One turn sends every row of this set to another row. A few are shown first. Where does it send the rows asked after them?
K_231: [ -3 -22  11  13  -8  17 -10   4   3   1  -1  -2  -8  -6  12 -14  -6  -4
 -12  12   3  -2 -11   3  -2  -2   1  -7   6   0  13 -19]
K_493: [  3 -19  10  23 -17   8  -1  14   3   0  -9   5 -14  -3   1 -17   6   2
 -16   9   7 -15 -23 -10   0   2   1   1   5   1   5 -16]
K_596: [  2  -7   1  10  -5   6  -3   9  15  -2  -5   4   3 -11  17  -1  -5  -6
   0   7  -3  -3  -8   6   2   5  -8  -7   7 -13  -3 -26]
K_397: [ 10   3   5 -11 -17   9  12  17 -11  10   9   5 -12   1 -14  10  13   6
  -8  -3  12  10 -28  -4  20   3   5  -1   2 -10   8  13]
K_937: [  8   1  12   0  -9  12   6   9 -19  -9  13  -6   7   7   4   2   8  17
  -5 -19   7  10 -16  11   9  -1  21  -9   6  -8   2  -3]
K_549: [-11   9  18  -1 -16  -1   9   8 -26   2  -9  -5   3  10   3   7 -12   4
   0   1   7   4   0   1   8  -3   5  -6   2  -5  20  15]
K_227: [  7  -4   1 -10 -11   6  12   5 -21   1  11   6  -8  -1  -4  12   7   7
  -4  -4  22   4 -26  -2   5   8 -10  -3  14 -26  15   6]
K_625: [  0 -13   0  12 -15  -1  -4  16   6  -3  -8   3 -16 -16   8  -2   2  11
 -22  -8   2 -19 -12   4   3  10  -2   4  10   3   4 -18]
K_985: [  5  -9  16  13 -12   9  -6  16 -18   5  -4  10   4  -2 -11  -4  -4   6
 -19 -11 -14  11 -15   3  -3  -5 -14   6  -7  -9   3 -15]
K_991: [-10  22  10  -7 -20   4  14   7 -23   1 -10  10   4   6   6  -2  -8   6
  -5   6  12  -2  -7  -3  10  -8   3 -14  17  -7  11   0]
K_924: [  3  -9  -1   7 -11   0   2   8  10   3  -3  -4 -11  -5   1   2   3  -5
  -1  11   0 -19 -16   8   8  23 -14   7   6  -9  -5 -20]
K_771: [ -6  -5  20  -2 -19  -2  -1  -5 -30  -5  -9  -3  -8  18  -7  10  18   9
  -4   2  -2   4 -15   6   9  10  10  -5  -6 -14  -3   1]
K_499: [ -9  10  17  -2 -22  -8  13   3 -21   3  -4  -2   0  10   4   6 -11   4
  -2   4   9   3  -3   3  11  -2   7  -3   0  -6  23  15]
K_556: [  0   1   4  -4  -5   2  16   6 -20  -9   8  -5  13   8   2   2   7  16
  -9 -13   7  -5 -18   7 -15   3   5 -14   0 -15  -4   0]
K_417: [ 14   5  16  13 -20  10  10  17  -7  12 -16  18 -14  -1  10  -7  11   0
  -6 -14   3  -2  -9   2  -4   1 -11  18  -7  -5   5  -4]
K_938: [ -3  -9  -2  19 -16  -4   5  17   8  -5  -1  -4  -1   0  11   3  -4   2
 -18   0   7 -18 -12   1   3  11  -9   3  18   0   9 -21]
K_44: [-16   0  13   0 -12   8  -7   3  -8  17 -10  14  -8   0   8   3  -3  14
  -8 -17 -12  -1 -10   8  17   3 -12   9   4   2  16 -16]
K_239: [ -3 -17  11  12  -6  17   3  -1  -5   6  16  19   1  -9   4  -1  16   7
 -10 -10   1  -3 -13   4   5   5  -7  14  -4   7  18   1]
K_561: [  0 -14   6   7  -7   5 -11   7   3   8 -16   2 -12 -14   8  -1  -6  -4
   0  13  -4  -7 -10   4   1   2  -7  -3  -9 -16   1 -24]
K_775: [ -4 -13   9  19 -11   3   0   6  15  -8 -14   3  -8   4   6 -11   9  -2
 -15   7  -5 -15 -19  -5  -4   4  -5  -4  13  -3  -5 -12]
K_305: [ -4 -15   3  12 -14  16  -1   6   9   2  -1   0  -7   1   4  -5  -2 -16
  -9  23   2  -5 -16   0   7   0 -12  -4  13  -5  11 -17]
K_868: [  1   2  17   5  -5  16  -7  10 -16  19  -2   1   8   7   9  -4   7   3
  -2   8  -3  -9  -3  -3   0   5  -3  17 -15   9   2  -6]
K_197: [ -6  14  10 -14  -4  -6   3   8  -3  -6  -9  16 -10  -3   3   5  10   8
  -7  -9  -3   6 -12  11   6  -3   9  -7   0  -5   4  23]
K_988: [  8   2   4 -10 -16  14  17  19 -15   9   5   5 -14  -1 -11  11   9   5
  -4  -9  13  10 -23  -1  19   4   0  -3   7  -9  10  14]
K_863: [-12  12  10 -15   0  -1   4   7  -6  -1 -14  14 -13  -2   3   5  11   7
   1 -10  -1   4 -12   9   8   0   7  -8   0  -4   1  22]
K_616: [  6  -1  11   5  -7  13   9  12 -22 -12   9  -2   7   2   3   5  11  17
  -2 -22   9   7 -14   9   5   0  17 -10   6  -7  -2   2]
K_697: [-10 -11  20   0 -17   2   2  -2 -34  -3  -7  -4  -6  17 -15   7  16   7
  -4   0  -1   5 -16   4  10  13   6  -8  -5 -10  -3   5]
K_173: [  2  -8  -1   4 -12   2   6  14   8  14  -3  -4 -12 -15   8  -3  -8   1
  -2   7   6 -21  -6   8   5  16  -5   6  -5   0   8 -19]
K_893: [-13   0   9 -14 -20   6   6  -5 -27   0  -7  -6   0  12 -11   8  14   8
 -17  10  -4 -10 -15  -2   3   8  -1 -11   7  -7  -5   5]
K_380: [ -1  12  12 -17  -4   4   4  -2  -9  -2  -5  21 -13   1   8  -7  14   4
   3  -4  10   4 -15   7   2  14   1 -12  14 -13  -4  10]

K_625 -> K_231
K_380 -> K_556
K_239 -> K_868
Now these:
K_771 -> K_197
K_988 -> K_697
K_596 -> K_938

One turn sends every row of this set to another row. A few are shown first. Where does it send the rows asked after them?
K_506: [  1   2   4  -7   0 -15  -1  28  16   0  -1  10   2  -2   2 -14  -8  12
   7  -8   5   1   3  17   9 -10  -7  17 -11  -3   2 -14 -11  -2 -16]
K_703: [  0  18   3 -10  -9  -3  -2  -2  -1   5  -1 -18 -13  13  -2   6 -18   9
   5  -4 -13  18   0 -24   1   9  -6   6  10 -14  -8   7   7 -15   0]
K_331: [  0  18   3  -6  -3  -3  -4  -3  -9   8  -2 -14 -10  15   0   5 -16   3
   7  -4 -15  15   4 -22  -1  12  -8   2  13  -7  -5   9   8 -16  -5]
K_690: [ -3  24   3  -4  -5  -7  -2  -3  -1   4  -1 -14  -7  16  -5   7 -15   8
  10  -7 -10  15  -3 -25   4   8  -6   8  12 -11  -7   1   8 -15   2]
K_422: [  5   3  14 -10   7   0   6  26  16  -9  -8   0  -7   0  -3 -18  -2  13
   3   5   7   0   2  18   0 -11  -3  14  -7  -7  -3 -13 -18   0 -10]
K_169: [ -1   5  10  -1  -2   4   9  30  12  -8   0  -5  -3  -6   2 -12   2  11
  12  12  14  -5   3  19  -9 -10   0   8  -2  -9  -6  -7 -12  10   4]
K_13: [ -1   0  -5  -2  -3 -19 -11  21  10   2 -11  11  -2 -10  -1 -15  -1   7
   0  -1   5  -2  13  19   4  -1  -1   6 -10  -4   6   0  -7  -5 -25]
K_313: [  1   9   6 -10   6  -2   8  29  13  -1   1   4  -1  -2   1 -18   4  18
  12  -9   0  -2  -6  19   8 -16  -5  12 -11  -1  -6  -6  -9   5  -7]
K_413: [ -3  23   1  -4  -5  -9  -6  -6  -3   5  -5 -13  -9  14  -7   6 -13   7
   7  -6 -12  15   0 -25   4  11  -5   6  11 -11  -6   5   8 -17  -3]
K_122: [ -4   5   2  -2  -6   2   8  30  10  -9   2  -1   2  -9   6  -8  12   4
   7   2  13  -6  10  18   1 -11  -8  17 -10  -9  -9  -8  -6   7   1]
K_661: [  0   2  -3  -6  -1  -6  -3  21   7  -8 -14   3  -4 -12  -1 -16  14   2
  -7   2   6  -5  17  19   6  -4  -5  12 -13  -9  -5  -2  -8  -4 -19]
K_464: [ -5  25   1  -1  -9  -6  -3  -2  -3   5   1 -15  -6  13  -4   9 -12   7
  12  -4  -7  13  -1 -24   0  10  -4   5  13 -11  -8   5  11 -12   6]
K_130: [  3   4   8 -17  -1  -7   8  23  15   1  -5   9  -2  -5  -2 -18   2  16
   4   0   4  -4  -2  20   9 -14 -10  16 -10  -6  -1 -10 -12   1  -7]
K_901: [ -1  18   3  -8 -11  -2  -1   0  -2   5   2 -18 -12  13   0   8 -17   8
   8  -3 -11  17   0 -24  -1   9  -6   5  11 -14  -9   7   8 -13   3]
K_116: [ -2  21   1  -3 -11  -1   0  -5  -6   5  -3 -14 -11  15   0   7 -16   8
   9  -2 -13  12   1 -23  -1  12  -4  -1  13  -7  -5  10   7 -12  -2]
K_989: [ -1  21   3  -5  -9  -1   2  -3  -4   5  -2 -14 -11  18   0   6 -18   9
   9  -4 -15  14  -2 -23   2  10  -6   2  13  -6  -5   6   5 -13  -3]
K_559: [ -5   9  -1   2  -4   1   6  30   8   1   5  -1   1 -11   4 -12  11  14
  18   1   7  -7  -1  21  -2 -11   1   2  -7  -3  -8   5  -1  13   3]
K_936: [  0  18   5  -8  -2  -2  -1  -1  -7   7   1 -15  -9  17   2   5 -17   5
   9  -6 -15  15   2 -22   0   9  -9   5  13  -7  -6   5   7 -15  -1]
K_498: [  3   6   0  -9   8  -8  -4  20  10   0 -12   7  -6  -8  -5 -23   9  15
   0  -5  -4  -2   2  20   9  -8  -1   5 -13  -1  -2   4  -9  -3 -23]
K_48: [ -1  18   1  -8 -10  -4  -4  -3  -3   5  -2 -18 -13  11  -2   7 -16   7
   5  -2 -12  18   2 -23   0  11  -5   3  10 -14  -8  11   9 -15  -1]
K_294: [ -2  19   1  -7 -12  -3  -3  -2  -3   5   0 -19 -12  11  -1   8 -15   7
   7  -1 -11  17   2 -23  -2  11  -5   3  11 -14  -9  10  10 -13   2]
K_779: [  2   2   0 -13  -3 -12  -3  16  10   3 -16  10  -6 -13  -6 -20   9  11
  -4   7   3  -6   7  21   6  -5  -4   6 -10  -6   2   3  -9  -3 -18]
K_363: [ -4   7  -7   2  -2  -6  -6  21   4   2  -8   2  -5 -17  -1 -17  15  10
   6   5   4  -8   8  22  -2  -2   4  -5  -9  -3  -3  16  -1   5 -13]
K_437: [ -3   6   4  -8 -10  -2  10  27  11   3   3   4   1 -11   3 -11   7  13
  13   8  11  -9  -1  21  -1 -12  -6  10  -6  -7  -3  -4  -5  12   7]
K_191: [  4   1   6  -6   5  -5  -4  19  10  -7 -19   1 -11  -8  -7 -21   4   8
  -5  11   6  -2  11  20  -3  -2   2   5  -7  -8  -1   0 -15  -4 -20]
K_461: [ -5  24  -1   0  -8  -8  -7  -5  -4   5  -4 -15  -8  11  -6   7 -11   6
   9  -2  -9  13   2 -23   0  13  -3   2  13 -11  -6   9  11 -15   0]
K_997: [ -5   3  -6   2  -8  -1  -1  24   5  -7  -6  -1  -1 -16   4 -10  17   1
   1   8  13  -9  18  20  -2  -3  -3   8 -10 -10  -7   2  -3   4  -6]
K_315: [  1   4   4 -10   2  -2   5  26  12  -9  -6   3  -1  -5   2 -14   9   6
  -2  -4   6  -3  10  17   9 -12 -10  21 -13  -8  -7 -13 -11  -2 -11]
K_224: [ -2  21   3  -3 -11   0   2  -3  -5   4  -1 -15 -10  16   1   8 -17   9
  11  -3 -13  13  -1 -23   0  10  -5   1  13  -7  -6   7   6 -12   1]
K_653: [ -2  18   2  -3  -5  -2  -4  -2 -10   8   0 -15  -9  14   2   6 -14   2
   9  -2 -13  13   5 -21  -4  12  -7   0  14  -8  -5  11  10 -13   0]
K_150: [ -6   2  -8   8 -13 -14  -7  26   7   3  -1   6   3 -15   4  -8   3   5
  11   7  13  -7  14  21  -5   0   2   2  -6  -5   3   5  -1   6 -10]
K_462: [ -2  19   4  -5  -5  -1  -1   0  -8   7   4 -16  -8  16   3   7 -16   4
  12  -4 -13  14   2 -22  -3   9  -8   4  14  -8  -6   8   9 -12   3]
K_270: [ -5   4   1   2  -9 -10   3  33  13   1   8   5   7  -6   8  -6  -4  10
  18  -1  13  -4   4  19  -1  -9  -4  12  -6  -4   0  -9  -5   9  -1]
K_420: [ -3   4  -4  -4 -12  -7  -1  19   6   4  -8   5  -3 -19  -1 -13  13   9
   5  15  10 -11   8  23  -3  -3  -1   0  -6  -8   0   9  -2   7  -4]
K_127: [ -2   3   2   3  -5   0  -2  23   7  -6 -11  -3  -7 -14  -2 -14   8   6
   4  19  14  -7  12  21 -12  -1   5  -1  -3  -9  -3   6  -9   6  -6]
K_157: [ -1  20   2  -5 -10  -2   0  -5  -5   5  -4 -14 -12  16  -1   6 -17   8
   8  -3 -14  13   0 -23   1  12  -4  -1  13  -6  -5   9   6 -14  -4]

K_169 -> K_127
K_157 -> K_989
K_122 -> K_997
Now these:
K_130 -> K_437
K_13 -> K_506
K_48 -> K_703
K_936 -> K_462
K_413 -> K_690
K_313 -> K_559

One turn sends every row of this set to another row. A few are shown first. Where does it send the rows asked after them?
K_668: [ 11   3  15 -23 -19 -10  20  -5  -6  -3  -2  -5 -11  14  -6  -4  -2   9
  16  12  12]
K_60: [ 17  12  20  14 -10  -6  21 -22  -8  -5  -8 -13 -11  17 -15 -16 -10   7
  14  10   4]
K_67: [ 20  16  15   7   9  -5   2   7 -20 -10   5  -5  -8  15   8 -16   3  11
  20  12   2]
K_395: [ 18  10  23  17  -1   0  13 -11  -8   3  -9 -15 -10  17 -21 -15  -5   9
  15  15   1]
K_135: [ 12   0   5  -6  -3  16   1 -12 -18  -8  13  -1   7  -4 -15  -7  -5 -19
   1  11  -4]
K_583: [ 13  -1   5  -6   1  17   6  -7 -16  -6  16   4  -4  -5 -16 -15  -6 -20
   3   7  -3]
K_31: [ 15   9  20  20 -11  -7  10 -12 -13   3  -6 -15  -6  21 -14 -11 -16   8
  17  11   2]
K_314: [ 13  20  15   2   6  -6  10   8 -24  -5   1   3  -4  20   6 -11   8   5
  17  18   0]
K_886: [  2   5   9 -18 -13 -12  12 -11 -11  -3  -1   2 -10  11   1  -5   4  12
  15   9  18]
K_133: [  6   4  -2 -20 -18 -16  11  -7  -8 -13  -6  -4 -12   8  -7  -6   3   6
  14  11   8]
K_233: [ 23   4  10  13  -5  -5  12 -21  -9   1  -7  -7  -3  17 -22 -16 -15  12
  13   6  -2]
K_139: [ 11   3  -3  -5   4  16  23  -2 -12  -6  17  -9   4  13  -7  -9 -22  -4
 -11   4   8]
K_834: [  5   3  -6  -4   6  15  16   2  -7  -7  13  -9  -5  12  -9  -7 -22  -4
 -10  -5  11]
K_268: [ 14  22   2   6  13  -7  13  11 -23  -7   6  -3  -2  11  -1 -17   2  13
  17  14   4]
K_911: [  2  14   2  -7  -1   4   4   4 -18 -10  -2 -24  -1   5 -13 -16  -6 -21
  -7  -6  -1]
K_97: [ 13  -4   6  -9   0  18   0  -8 -15  -2  11   3   1  -3 -19 -11  -8 -19
   3   5  -2]
K_894: [  2  16   2  -6  -4   4   5   2 -20  -9   4 -28   7   3 -11 -13  -7 -15
  -9  -3   2]
K_866: [  0  13   4  -5   1   6   3  -2 -21  -9  -3 -21   3   5 -17 -18  -5 -21
  -5  -9   4]
K_870: [  7   2   8 -15 -18 -17  20 -12 -10   4  -9  -2 -15  12   1  -5  -2   3
  11   4  10]
K_78: [ 11  15   8  -3   6  -2   7   9 -26  -9   7  -2 -10  21   6 -10  -1   7
  29  14   5]
K_851: [  4   5  -6  -2   6  16  23   1 -12  -4  14  -7  -3  13 -11 -11 -24  -7
  -7   0  11]

K_31 -> K_668
K_834 -> K_583
Now these:
K_911 -> K_851
K_268 -> K_233
K_870 -> K_78
K_886 -> K_67
K_135 -> K_894

